[130 153 142 138 127 122] >> 122
[104 144 117 127] >> 127
[148 129 132  99 154 126] >> 126
[101 128 142 134 130 124] >> 124
[111 103 136 118 144 130] >> 130
[151 117 123 120 148] >> 148
---
[[131 132 120 131 119 133 102 126 112]
 [128 137 132 117 145 125 139 136 124]
 [123 136 121 134 122 125 123 129 123]
 [133 129 127 125 128 133 114 127 119]
 [130 131 124 128 126 131 115 128 119]
 [125 139 116 134 118 128 106 129 112]
 [122 137 121 133 123 124 125 130 123]
 [126 139 129 120 142 123 138 136 123]
 [125 134 116 137 113 128 108 126 117]
 [124 142 127 122 139 122 136 136 121]
 [125 138 121 130 125 126 120 131 118]
 [127 137 122 128 127 128 116 131 116]] out 122

[[138 121 107 127 140 142 129 145 132 134]
 [129 116 117 111 137 121 122 111 142 118]
 [123 145 150 122 116 119 114 128 131 130]
 [124 132 148 117 117 130 107 128 141 127]
 [120 128 110 128 128 142 132 152 129 139]] out 110

[[125 140 124 135 101 129]
 [141 130 127 121 120 118]
 [129 124 139 121 150 134]
 [112 136 137 136 116 136]
 [141 131 125 122 118 120]] out 125

[[119 156 118 120 118 117 119]
 [122 150 121 124 123 119 123]
 [140 131 141 138 140 141 140]
 [129 103 129 128 129 127 129]
 [140 145 141 139 140 144 140]] out 141

[[138 137 126 126 135 124 130 123 122 133 120]
 [121 124 140 132 140 123 139 141 149 123 130]
 [139 128 139 134 145 131 125 122 136 123 122]
 [137 140 127 130 123 131 121 117 120 119 116]
 [128 131 129 123 120 131 136 125 121 134 134]] out 129

[[134 134 113 142 137 124 124 137 132 136 132 121 127 131 128]
 [133 130 113 151 135 126 127 132 137 136 130 116 129 143 127]
 [134 133 113 146 138 124 124 137 133 136 132 120 128 132 128]
 [134 129 115 150 134 127 127 132 137 135 130 116 129 141 127]
 [133 129 115 148 133 127 128 131 137 135 130 117 129 140 127]
 [134 130 115 149 134 126 127 132 137 135 130 116 129 139 127]
 [133 134 115 139 137 124 124 137 130 135 131 123 127 129 128]
 [133 133 113 140 138 124 124 137 132 135 131 122 127 130 128]
 [134 134 114 140 139 124 124 137 130 135 132 123 127 129 128]
 [134 135 114 139 137 124 124 137 130 135 132 122 127 129 127]
 [134 129 113 150 133 127 128 131 138 136 130 116 129 144 127]
 [133 129 114 150 133 127 128 131 138 135 130 117 129 143 127]] out 114
---
[112 106 127 129 114 117 137]	112

[[136 119 125 127 145 137]
 [135 116 128 127 150 133]
 [141 127 117 126 129 138]]	136

[120 136 119 157]	120

[[121 132 133 139 125]
 [149 151 113 104 127]]	121

[[124 118 104 135]
 [127 121 103 135]
 [114 123 106 128]]	124

[112 125 150 150 148]	112

[[120 126 133 134 153 129]
 [141 134 125 132 120 129]
 [135 132 121 134 130 132]]	120

[[146 138 154 135]
 [121 144 143 157]]	146
---
[114 153 104 147 143 135 100] gives 114
[137 130 153 142] gives 137
[125 124 131 135 105 123] gives 125
[157 139 135 136 153 143 135] gives 157
[123 128 106 131 119 112] gives 123
[145 129 150 103 136] gives 145
---
[107 125 111 140 129 140] result: 111
[146 136 127 123 146 103 122] result: 127
[107 144 123 128 151 140] result: 123
[118 106 114 113 130 114] result: 114
[144 140 156 106 109] result: 156
[121 133 120 138 102] result: 120
[144 101 100 150 114 153 138] result: 100
[150 120 123 152 118] result: 123
[127 114 104 125 144] result: 104
[105 111 134 123 141] result: 134
---
[[119 117 118 154 135]
 [157 144 151 133 116]
 [144 139 141 116 144]] | 144

[[143 129 125 103 136 127]
 [120 132 139 120 141 139]
 [126 125 114 126 121 130]] | 132

[[128 142 119 132 125]
 [137 126 120 131 119]
 [108 120 148 153 122]] | 126

[[118 103 137 130 121 108 122]
 [115 115 139 131 123 116 118]
 [120 102 135 131 121 111 127]] | 115

[[137 156 123 153 104]
 [132 116 141 107 152]
 [136 102 155 119 146]] | 116

[[141 116 131 128 137 114]
 [131 123 124 137 138 151]
 [115 119 124 122 128 128]] | 123

[[119 123 122 132 127]
 [141 133 147 136 129]
 [120 117 112 152 120]] | 133

[[124 104 149 113]
 [146 157 124 154]
 [121 151 125 154]] | 157

[[129  99 131 131]
 [146 154 128 139]
 [137 132 140 138]] | 154

[[128 129 127 127 128 126 127]
 [117 129 129 122 140 121 106]
 [134 138 115 125 132 133 123]] | 129
---
[[145 109 111 112 111]
 [146 149 146 148 147]
 [110 142 116 112 114]]
146, 149

[150 124 127 136 126 132 142]
136, 150

[[126 130 122 128 151]
 [127 130 121 128 152]
 [125 132 127 130 147]]
121, 152

[122 148 118 129 107]
118, 148

[146 117 126 128 149 121 107]
128, 149

[137 156 129 146 140]
129, 156

[140 150 154 117 145 153 152]
117, 154
---
[119 120 100 129 119 134 141] --> 129, 141

[[125 128 131 116 105]
 [121 125 134 118 105]
 [132 130 129 124 127]] --> 134, 134

[150 120 140 145 108 151 113] --> 145, 151

[122 123 125 110  99] --> 125, 125

[122 115 121 110 152] --> 121, 152

[129 127 111 102 122] --> 111, 129

[115 128 104 135 156 146 117] --> 135, 156

[133 125 101 145 120] --> 101, 145
---
[[140 127 130 124 128 130 124 131]
 [117 125 121 132 119 128 116 133]
 [132 126 117 130 129 132 127 138]
 [125 128 134 124 120 126 112 126]
 [131 134 120 122 125 132 116 135]
 [130 130 122 128 124 127 107 137]
 [130 126 132 119 126 127 127 127]] ==> 130

[[130 132 136 120 127 127 118 132 135 134 130 128 121 116 127]
 [129 124 134 120 137 123 119 125 135 135 132 131 118 111 120]
 [114 136 125 143 114 130 132 132 111 127 124 122 134 146 153]
 [125 134 126 137 124 134 134 132 124 125 125 125 136 137 137]
 [125 150 127 143 106 143 137 146 120 122 120 120 147 155 155]
 [130 149 135 129 109 136 124 146 130 130 126 123 134 138 147]
 [122 135 129 130 113 127 124 133 120 128 127 124 128 138 143]
 [132 134 128 131 125 134 133 134 131 126 127 128 136 135 130]] ==> 136

[[131 139 128 134 120 134 116 133 128 122 132 130 133]
 [129 133 140 130 115 136 100 147 137 122 128 124 136]
 [130 140 126 128 138 144 152 114 132 118 125 137 121]
 [132 130 126 128 123 131 123 119 130 124 133 127 122]
 [119 133 120 119 138 123 148 113 133 132 118 133 107]] ==> 128

[[123 128 119 125 126 130 127 122 127 123 124 128 135 120]
 [100 128 119 119 126 130 127 109 153 113 103 128 145 125]
 [125 128 116 128 126 130 127 122 112 123 129 128 135 116]
 [123 128 119 128 126 130 127 122 127 123 117 128 135 126]
 [123 128 120 117 126 130 124 122 127 123 117 128 132 111]
 [123 128 119 119 126 130 127 122 127 123 117 128 135 120]
 [123 128 121 119 126 130 127 122 127 123 117 128 135 120]
 [123 128 119 119 126 130 127 122 140 123 117 128 135 134]
 [123 128 119 119 126 130 127 122 127 123 117 128 135 120]
 [126 128 129 122 126 130 127 129 127 124 126 128 129 120]
 [123 128 119 119 126 130 127 122 127 123 117 128 135 120]] ==> 119

[[126 137 114 124 124 114 114 126 142 130 132]
 [138 127 119 136 111 128 148 130 132 131 138]
 [144 118 131 124 107 129 111 118 125 151 146]
 [136 135 132 128 131 126  99 127 136 138 133]
 [132 112 126 114 112 133 126 126 135 149 147]] ==> 114

[[111 115 115 131 131 130 141 131 133 124 128 121 134 124 124]
 [125 117 144 118 128 124 126 130 157 149 127 130 119 117 122]
 [119 116 139 118 128 121 125 140 132 130 126 140 129 146 114]
 [125 129 130 125 132 137 147 122 132 129 137 124 127 135 138]
 [129 121 144 112 112 133 127 128 140 118 133 120 132 146 145]
 [121 111 138 130 127 126 132 155 127 115 129 136 131 147 130]
 [129 121 143 140 116 143 107 124 122 142 131 112 130 141 135]
 [145 129 136 119 119 143 137 119 140 126 129 118 120 127 128]
 [118 122 126 110 137 119 125 128 134 133 126 129 132 113 140]
 [141 116 122  99 129 144 133 149 151 111 115 132 121 137 154]] ==> 115
